[[139 119 157 133]
 [139 105 148 142]
 [139 109 132 118]
 [139 119 149 124]]
=>
[[139 119]
 [139 105]
 [139 109]]

[[131 144 137 142]
 [106 133 151 140]
 [146 132 120 146]
 [144 132 130 138]]
=>
[[131 144]
 [106 133]
 [146 132]]

[[133 108 136 133]
 [116 117 149 152]
 [123 143 119 121]
 [121 111 148 146]]
=>
[[133 108]
 [116 117]
 [123 143]]

[[148 106 130 128 109]
 [150 123 137 128 122]
 [110 141 135 128 136]
 [102 122 116 128 124]]
=>
[[148 106]
 [150 123]
 [110 141]]

[[121 135 131]
 [122 112 134]
 [119 151 130]]
=>
[[121 135]
 [122 112]
 [119 151]]

[[105 115 137 121]
 [135 152 135 117]
 [103 117 136 131]]
=>
[[105 115]
 [135 152]
 [103 117]]
---
[[153 141 131 148]
 [150 143 151 117]
 [128 155 103 153]
 [152 131 105 130]]
=>
[[150 143 151]
 [128 155 103]]

[[117 142 141 105]
 [ 98 129 140 136]
 [117 141 140 105]
 [115 129 140 141]]
=>
[[ 98 129 140]
 [117 141 140]]

[[143 112 121 119 120]
 [115 134 121 121 131]
 [129 113 119 122 123]
 [121 135 121 120 131]
 [151 111 122 118 124]]
=>
[[115 134 121]
 [129 113 119]]

[[124 154 124 124]
 [139 126 131 124]
 [126 100 121 119]
 [133 134 133 119]
 [127 150 130 123]]
=>
[[139 126 131]
 [126 100 121]]

[[139 132 127]
 [152 125 131]
 [106 130 128]
 [138 132 133]]
=>
[[152 125 131]
 [106 130 128]]

[[128 112 127 126]
 [128 104 127 126]
 [128 156 129 132]]
=>
[[128 104 127]
 [128 156 129]]

[[108 142 120 122]
 [107 141 119 126]
 [128 141 117 126]
 [104 141 119 125]]
=>
[[107 141 119]
 [128 141 117]]

[[107 144 124 136]
 [153 150 105 151]
 [111 148 153 108]
 [109 109 111 136]
 [124 116 151 104]]
=>
[[153 150 105]
 [111 148 153]]

[[126 141 143 131 133]
 [131 124 121 119 136]
 [128 129 113 134 136]
 [131 120 104 132 123]
 [125 118  99 121 132]]
=>
[[131 124 121]
 [128 129 113]]
---
[[145 142 119 121 120 122 150 107 120 110 133 127 124 113]
 [132 134 123 119 132 134 138 112 119 122 135 142 125 127]]
=>
[[113 145 142 119 121 120 122 150 107 120 110 133 127 124]
 [127 132 134 123 119 132 134 138 112 119 122 135 142 125]]

[[149 111 114 133 128 128 138 142]
 [151 118 119 129 128 130 125 145]
 [152 119 139 128 120 124 122 153]]
=>
[[142 149 111 114 133 128 128 138]
 [145 151 118 119 129 128 130 125]
 [153 152 119 139 128 120 124 122]]

[[125 117  99 134]
 [127 124 142 125]
 [131 137 116 130]
 [126 134 108 127]
 [130 116 124 120]
 [130 130 152 122]
 [142 109 125 124]
 [122 131 145 127]]
=>
[[134 125 117  99]
 [125 127 124 142]
 [130 131 137 116]
 [127 126 134 108]
 [120 130 116 124]
 [122 130 130 152]
 [124 142 109 125]
 [127 122 131 145]]

[[140 108 112 144 144 155 139 117 152 125 132 130]
 [145 111 150 112 150 147 145 149 119 140 130 143]
 [118 136 145 111 134 111 113 150 120 119 134 142]
 [145 127 121 123 114 120 142  99 108 141 105 140]
 [123 108 147 109 109 106 108 135 125 151 115 119]]
=>
[[130 140 108 112 144 144 155 139 117 152 125 132]
 [143 145 111 150 112 150 147 145 149 119 140 130]
 [142 118 136 145 111 134 111 113 150 120 119 134]
 [140 145 127 121 123 114 120 142  99 108 141 105]
 [119 123 108 147 109 109 106 108 135 125 151 115]]

[[149 132 132 140 110 129 133 146 142 127 129 123]
 [118 109 130 125 137 122 132 115 147 125 118 100]
 [150 140 135 136 105 134 137 140 125 125 126 127]
 [128 109 124 130 123 116 121 129 152 127 124 105]
 [129 140 139 123 128 139 140 115 109 130 124 128]
 [125 109 120 131 128 116 120 134 154 125 126 113]
 [132 113 129 132 120 121 130 130 150 124 121 103]]
=>
[[123 149 132 132 140 110 129 133 146 142 127 129]
 [100 118 109 130 125 137 122 132 115 147 125 118]
 [127 150 140 135 136 105 134 137 140 125 125 126]
 [105 128 109 124 130 123 116 121 129 152 127 124]
 [128 129 140 139 123 128 139 140 115 109 130 124]
 [113 125 109 120 131 128 116 120 134 154 125 126]
 [103 132 113 129 132 120 121 130 130 150 124 121]]

[[147 123 125]
 [126 127 131]
 [117 131 130]
 [136 126 127]
 [138 121 131]
 [143 120 126]
 [149 119 125]
 [118 127 132]
 [126 131 127]]
=>
[[125 147 123]
 [131 126 127]
 [130 117 131]
 [127 136 126]
 [131 138 121]
 [126 143 120]
 [125 149 119]
 [132 118 127]
 [127 126 131]]

[[105 126 135 150 120 151 146 142]
 [137 152 117 116 120 143 137 118]
 [134 151 131 124 134 105 130 146]
 [119 148 103 154 106 145 152 150]
 [117 149 135 150 131 103 152 140]
 [134 133 145 113 107 120 118 131]]
=>
[[142 105 126 135 150 120 151 146]
 [118 137 152 117 116 120 143 137]
 [146 134 151 131 124 134 105 130]
 [150 119 148 103 154 106 145 152]
 [140 117 149 135 150 131 103 152]
 [131 134 133 145 113 107 120 118]]

[[149 132 121 124 143 114 109 139 152 135 145 125 129 114 116]
 [130 124 134 129 121 132 137 123 116 123 109 131 127 138 134]]
=>
[[116 149 132 121 124 143 114 109 139 152 135 145 125 129 114]
 [134 130 124 134 129 121 132 137 123 116 123 109 131 127 138]]

[[144 151 156]
 [131 112 107]
 [113 129 114]
 [111 120 128]
 [136 140 123]]
=>
[[156 144 151]
 [107 131 112]
 [114 113 129]
 [128 111 120]
 [123 136 140]]
---
[[140 104 102]
 [135 127 147]
 [123 143 109]
 [131 122 118]
 [119 147 125]]
=>
[102 127 123]

[[145 118 146 139 127]
 [132 131 126 137 126]
 [146 131 135 142 123]
 [130 135 154 141 126]
 [130 129 156 134 127]]
=>
[127 137 135 135 130]

[[140 105 126 140 151]
 [124 120 107 152 109]
 [113 112 115 134 108]]
=>
[151 152 115]

[[145 156 148 129]
 [146 157 150 127]]
=>
[129 150]

[[105 126]
 [140 130]]
=>
[126 140]

[[130 123 149 154]
 [135 130 128 120]
 [120 140 115 132]]
=>
[154 128 140]

[[155 142 148]
 [156 142 149]
 [119 152 155]]
=>
[148 142 119]

[[133 111 133 117]
 [109 109 134 140]
 [127 131 149 109]
 [119 106 114 149]
 [106 131 109 109]]
=>
[117 134 131 119]
